Y: a few groups of rows, each row roughly a mix of its group's hidden directions; one row fits no group:
Y (165 x 12):
[[ -1  15 -29  -8  17  -2   7  15  -3  -5   2  16]
 [  3  14  -9 -23  -3   0 -11  19  -5  14  -5 -21]
 [  0   2   0 -12 -20  16   7  15  11   3   4 -27]
 [ 10 -16  -6  -1 -11  21  25  -6  12  -3 -15  -2]
 [  0   8  -6  20  -6  -1  -1   3 -20 -27  -4  16]
 [ -7  10 -10  -9   8  10   6  -5  33   1   5  16]
 [ -1   1 -13 -17 -15   7  -9 -15  16  18  18   6]
 [  6 -11   0  -4   9 -17 -14  -8 -25  22   4  -8]
 [-21  13 -11  10  -2   5 -20  -2   8   5  24  -8]
 [ -7   0 -19   8  15  -1 -12  -5  33   8  -2   1]
 [-15  -5  -5  28   0 -17 -13   1   5 -21   5  -2]
 [-11   2 -18   1 -23  -9  -1  14 -19  -7 -15  -8]
 [ 12  13 -24   0   6  -6  -5 -11  24   2  -8 -15]
 [-37  -8   1  -7  -3  -4  -8   3   9  16   3  -5]
 [ 15  -8   3  13 -28  11  10  -2 -17   9 -13   3]
 [ -5   1 -14  -9   7   7  -6  -2   8   8 -36 -10]
 [-20 -18  -7  -7  20   8   7 -15   7  10 -15   6]
 [ 19 -12  -4 -27   8   8   5  18  -8   4   8  11]
 [-11  14  12   0   0  -6   2   0  15 -28  -2 -21]
 [  0 -13  -5 -11  22   5  14  -5  22   6  14 -16]
 [  7  15  -3 -19  30   1  -9  -7  14   0  11  -1]
 [ -5  16   4  19   2   2  22 -17  16  12  -4  12]
 [-30 -15   6   4  -8  -2   7 -11   9  16  12  -8]
 [  8 -16  -1 -20  13  15 -11   6  15  -8  10 -18]
 [-22  -8   6  20  -1 -11 -15  14  17 -10   7  -5]
 [  2  -9 -13 -10   2  29  16   5  -5 -18  11   6]
 [ 11   3   1   5  11  22   3   9  12  14  -2 -28]
 [ -7  10  -6  31  -1   5  16  -2  -8  -2 -19  12]
 [ -4  26 -13  -1   7  -3   3 -30   4   6 -10  -1]
 [ -2   9   5 -20  16  15  15 -26   1   9  -7  -2]
 [ 14  -2  20   3 -13   3  -5 -17 -19  -1 -18 -14]
 [-17  -8   4   4   5 -10  -3   5  -8   0  26 -27]
 [ -6  -1   7   9 -18 -27   9   4 -23  11  -3   4]
 [  6  19   9   2  -8  23  -7  14  22   6  -8  -8]
 [  3  -7  -8  -2 -11  38   4   2   4   5   7 -12]
 [-33   0   9  -6 -23  -7   1 -11  -6  -3   7   0]
 [-16  -8   9 -22 -11 -12   2   4 -26  -7  11  -3]
 [ 17   3  10 -16 -13  -1   9  24 -11 -15  -4  11]
 [-14 -13   9   4  14 -21   3   6  15 -16  12  14]
 [ 10  -7 -12  -3 -27  11  -1  -3  11  15 -18  13]
 [  4  23   4   6  19  -8 -19   3  -4   0  20  15]
 [  2 -14  -1  15  15 -15  16 -17 -21  -8   8   2]
 [ 16  -8   7   4 -26  18   0  -6 -13   9  17   1]
 [ 14  11  -4  -9  22   4  -7   7  24  -8   9 -16]
 [ 14   1  10 -21  -9   0  13 -16 -14   8  10 -19]
 [ -1   1 -11 -11  33  -3  -8  10  -1  -9  19   4]
 [  3 -13  -4 -15   1  24  10  12   2  27   3   2]
 [-10  -2   2  -4  12 -23  -2  14  -6 -21  -1  23]
 [ -9   4   1 -19   1  23 -13   8  12  -4  -2 -25]
 [-10  -6  -5   2 -31  20  -7  -6   0  18  -9  -2]
 [-13   1   7  16  26  -9   5  -9 -13 -15  14  -6]
 [ -8   6   4   8  31 -12   0  -4   6  -2 -26   4]
 [ -6  -5 -12  17 -13   8   2 -17  23  16 -16   0]
 [  0 -15  27  16   3 -13 -12   0 -11  -1   4 -19]
 [ 15  16   1 -22  -4 -12   1   2   8  -8  -4  26]
 [  2  23   1   5   6 -23  14 -16   4   2  -7  18]
 [ 19  -3  15  -7 -14  11   4   8  12  -1  15 -24]
 [  5 -18  -2 -16  17 -17  14 -20   1   1  -1  14]
 [ -8  -3  -4 -16 -26 -11  -9 -19  -4   4  16  10]
 [ 32  -2   1 -13 -13  -4   7   1  10  21  -2   3]
 [ -2  -9   3 -23   5  -9 -10  23  16   3   8 -17]
 [  0  24 -15   7   3   5  19  -9  -4  11 -13  19]
 [-16   8  15  19  12   6   4  -8 -20 -18   7  -4]
 [  0  11 -11  20 -12  -7   3 -29   9 -12  -8   2]
 [  2  22  -7   5  22 -17 -15  -2  11   5  14   9]
 [ 13 -16  -2  25   6   8  15 -18 -11  -5  10   8]
 [ 14  11  -3 -19   3   9  -7  -8   9  -3  32  -3]
 [-13  -9  15  18  -4 -16  -3  -6   7 -28   3  -6]
 [-12  14 -28  -9  10  -2   2   3  13   0 -15  17]
 [ 26  -2   6   4 -23   3  -4   7  15  -7  -4  20]
 [ 15  -5  21   0   8 -19   0  19  -5 -18  -5  11]
 [  0 -20  -4  -1  -6  19  24  -6   1   2 -23   7]
 [  3  -5  -2  -1  35   1 -18  14   3   1  14   2]
 [ 10   6  -8 -18  12   9  12  15   7  -9  26   8]
 [  1  -5 -20 -16 -12  -5  13  10 -22  11 -16   4]
 [-20   3 -10 -15   0  -4  -1  -3  34   3  -7   4]
 [  1  -5  14  15  -5   7  14   2 -32   4 -12  -9]
 [ -4  -5  -4 -10  12 -22   7   1 -22   9 -22 -10]
 [  6  -4  12   0  21 -16   7   8  11 -22  19   2]
 [-18  21   5   6   2 -16  -7  12  19  -1   3 -19]
 [  9   6   4   7 -14  13   8 -30  -6  20   8   1]
 [ 25  15   4 -10  -6  -6  -9  25   7   1   8  10]
 [  0   6  16  13 -19   7   1  26   8 -11  -3 -15]
 [  4  -7  -1  25  24  11  -6 -18   0  11  -3  11]
 [-13  -6  10   9  -2 -15  -4   7 -10 -35   0   3]
 [-20  15  10   1  14  -5 -22 -12  -5  -3  10 -17]
 [ 16   5   8   2   1  15  -8 -17   7   7  30   4]
 [-25  -4  -2 -18 -21 -18  -3  11  12   0   3  -2]
 [  6 -16 -13  -3  -7 -10   2   2 -26  10 -22 -10]
 [ -4   2 -16 -15   0  16  26  11   2  -4 -15 -14]
 [  8  -9 -11  -7  18  -2 -13   3  25 -18   9 -12]
 [ 26  -7  11   2  27   7   8   4   8  -1   6 -13]
 [  2  -9  -1 -20  25  -5  -8  24   8  -2  12  -5]
 [-10   0  -9 -30 -13 -11  10  17  -5 -13  -5   3]
 [-17 -14 -10 -16  13   0  -7  19   3 -13  15  14]
 [  1   9  -6   0  26 -15   0  -1 -14  -6 -27   2]
 [ -1 -11   3  -5  13  10  13  12  23   7  18  18]
 [  4   2  12   9   4 -16  -2  12 -12 -26  -3  23]
 [ 16  11  16   6  19 -18   2  13   4 -16   9 -10]
 [-18  -7   0   2   8 -21  -9  19   5  18  17   3]
 [-10  16   3  -2  20  15   4  14  14  17  15   8]
 [-16   2  -4   1  14 -20 -10  11 -10 -13  -5  25]
 [-13  10  16   1 -13  18  -3   4 -27 -14  -7  -3]
 [ 10   4   8 -11  -9   2  21  14  12  -6  -2 -28]
 [ -7  10  15  17  -9  -1 -16 -11  10 -20 -13 -14]
 [ 20 -12  -7  -8   8  25  12 -16  12  -9  -3   3]
 [ 14  -7  -5 -19  30 -10  17   0  -3  -3  -9   1]
 [ -6  15 -12   0  25  -5 -22  -8   8 -12   8  -9]
 [ -7  -6   2  -7  23 -10 -14  11  19 -16  16  -6]
 [-16   4  -7 -11  16  -9   4  13  21 -13 -20   4]
 [  0  25  11   6   3   7   9 -19 -19   3  -3  18]
 [-22   0  10  13   9 -14  -5  13 -25   2   9 -10]
 [  6 -18   9  -2  22 -11  15  11 -20  13  -3   1]
 [ 13  26  -2  12  10  -7   0  -9  18 -19   3   7]
 [ 14  -3   3   8  23   5   5  21 -10  -8  20  11]
 [ -7   1   3  -5   3 -21 -21  13   2 -23   5 -16]
 [ -1  19 -10   7 -15  -7  -8 -10  25  -1 -10  18]
 [ -3 -21 -15  12 -11  19  -1   8 -11  22   1   4]
 [-27  12  15   6   1   8   7 -21   1 -15  -1   7]
 [ -1  -8   6   5  11   8 -10  19 -13  -7  30   9]
 [  9   0  -1  -3 -30 -18   9  10  -1  11 -17  -7]
 [ -5   3 -17 -26  -5  -3 -21   5  18  -8  10   3]
 [ 15   2  26   1  17   5   4 -12   2  -3  23  -9]
 [  1  -6 -18  -8  18   3 -10   7  10   9 -19 -24]
 [ -8  -3   1  -9  12 -15   6 -22   0 -28 -12  -2]
 [-20  -3 -16   1  -8  -5 -14   6  17   1 -24  11]
 [ -7   4  12  14   1  13  -6  14  -1  26  21   9]
 [ 11 -12  -2   0   1  16   7 -15  10  33   5   2]
 [ 19   8  -6  16   9  -3  -4   5   9  -3   9 -31]
 [ 16   1 -21  -5  -9   0 -12   1   7  27  -4 -15]
 [  6   3   9  18   6  12  21  -9  -8   3 -24  13]
 [ 27  -3  -8 -19  13 -13   3  12  -8   3 -15   5]
 [-15  -6   4 -12   3 -20   3  -4  10  -2  32   2]
 [ 33 -11  -7  -3   0  -6   0 -22  11   7   0   7]
 [ 22  10 -10 -12  13   9   7 -14 -16  14  10  11]
 [-18 -20  -9 -13 -13  15 -12  -2  -3  -4  21  -1]
 [-17 -13   5  23   9  14   0   1  17 -16  12  -3]
 [-20  -8  12  16   9  -2  10   8   8  13  16  20]
 [ -1  -6 -20  14 -12   8 -18  27  -5   1   4  -8]
 [ 17   1  23  -3  -5 -29  -8  -6   5   0  12  -4]
 [  8  28  -1  -6  -3 -10 -14  22  -7  14   7   3]
 [-17  -4 -13   1 -19  18 -11  -8   2  25  -7  -3]
 [  1  -6  10  34   7   3 -16   8  -3  -5  14   8]
 [ -3   3 -12  15  -6   9  -8  -2   8  10 -26  25]
 [ 13   7  14   9  -6   6 -19 -25  -4   2  15 -11]
 [ 20  -1   8 -24  -4 -11   3   9 -17 -16  -5  13]
 [  7  13   4  30  -4  11   4  -4 -14  -7 -19   7]
 [-17  -5   1 -25 -21  -8  -3  -3  10   0  19  10]
 [  8 -16  10  -8 -30  13  -4   3  -3  -1 -20  -1]
 [  4   3   2 -15  -6   8   8  14  16  -1  15 -30]
 [  6  13   4  17   6  18   5 -11  19   0 -13  22]
 [  5 -20 -15  -5 -26  16  -6  -4 -10   2  -5  15]
 [ -2   2   0  25  20  -6   4 -11  19  -2  20   5]
 [ 15  -3  -2  -3   5  -4  -9 -15  27 -15   1 -21]
 [  1   4 -25 -26  -9 -11   2  10 -19   1   0  -7]
 [  5  10  -6 -13 -12 -18   6  -8 -11 -17 -25  -9]
 [ -4 -25  21 -11  -5 -15  -4   9  -3   2 -10 -18]
 [ 10   0 -14 -26   3   4  11  17  -8  -6 -20  10]
 [ 12  -2  13 -10 -27   2  -2   2   9  15  -1 -22]
 [-11   2 -17 -14  16 -17  12  24  -2  -8   0  -2]
 [ 18  -3 -10   3  10  28 -15  13   0  -5  -5  15]
 [-13  -7   7  -9 -23   4  -6  29  12  -1  -1  -9]
 [ 24  -7   0  -7  -4  18  10 -20  -2 -20 -10   0]
 [  6  -3  -8  -8 -19  25   5   8 -15   7 -22   0]
 [-18  -2 -11   2  14 -18  -6 -10  -8  -8   2  28]]
one row of each group, then the others: which group is each in?
[-13   3  -9  -9  15 -15  11 -16   6  25  12  -3]
<31>
[ 19   3  -4 -17   2  12   0  18 -22  -3 -17   3]
<74>
[-13 -16  -8   7  12  21  -9  15  15   3  16  -9]
<67>
[  3   9   2 -26 -19   4 -13  20   2   1  -2 -15]
<92>

[ -3 -13  13 -16   3  -6  -1  -2 -18 -31  -4   0]
<67>
[-13  12   2  12 -17   9 -18  28  -4  -5  -3  -3]
<74>
[-26  -5 -19  -7   3  -5 -15 -11  -2   6  11  18]
<74>
[-21   8 -16  10 -17  15   3  -5  -1  14 -19  -4]
<74>
[ 12  15  15   6   5 -19   3   8   0 -26  15  -4]
<74>
[-12  -3  18 -20   9  -9 -15   0 -25  -5   7  -3]
<67>
[  1  -2  -3 -17   3  -5 -21  29   0  -9   8 -15]
<67>
[  3   7   7  16  21 -16 -12   0 -21 -11  -8 -12]
<31>
[  7  18   1   8   7   1  -8  -8  11  18  10 -29]
<74>
[  1  -4 -10 -22 -24  17  19  -3  -1 -11   8  -5]
<74>
[  4  -2   1 -25  -6   9  -5   8  22  -9  24  -2]
<31>
[ -2 -21   3 -19  -1   8   4  14  22   8  -9  16]
<31>
[  8  -2   5  20 -12  35   1   7  -1  -3  -2  -5]
<74>
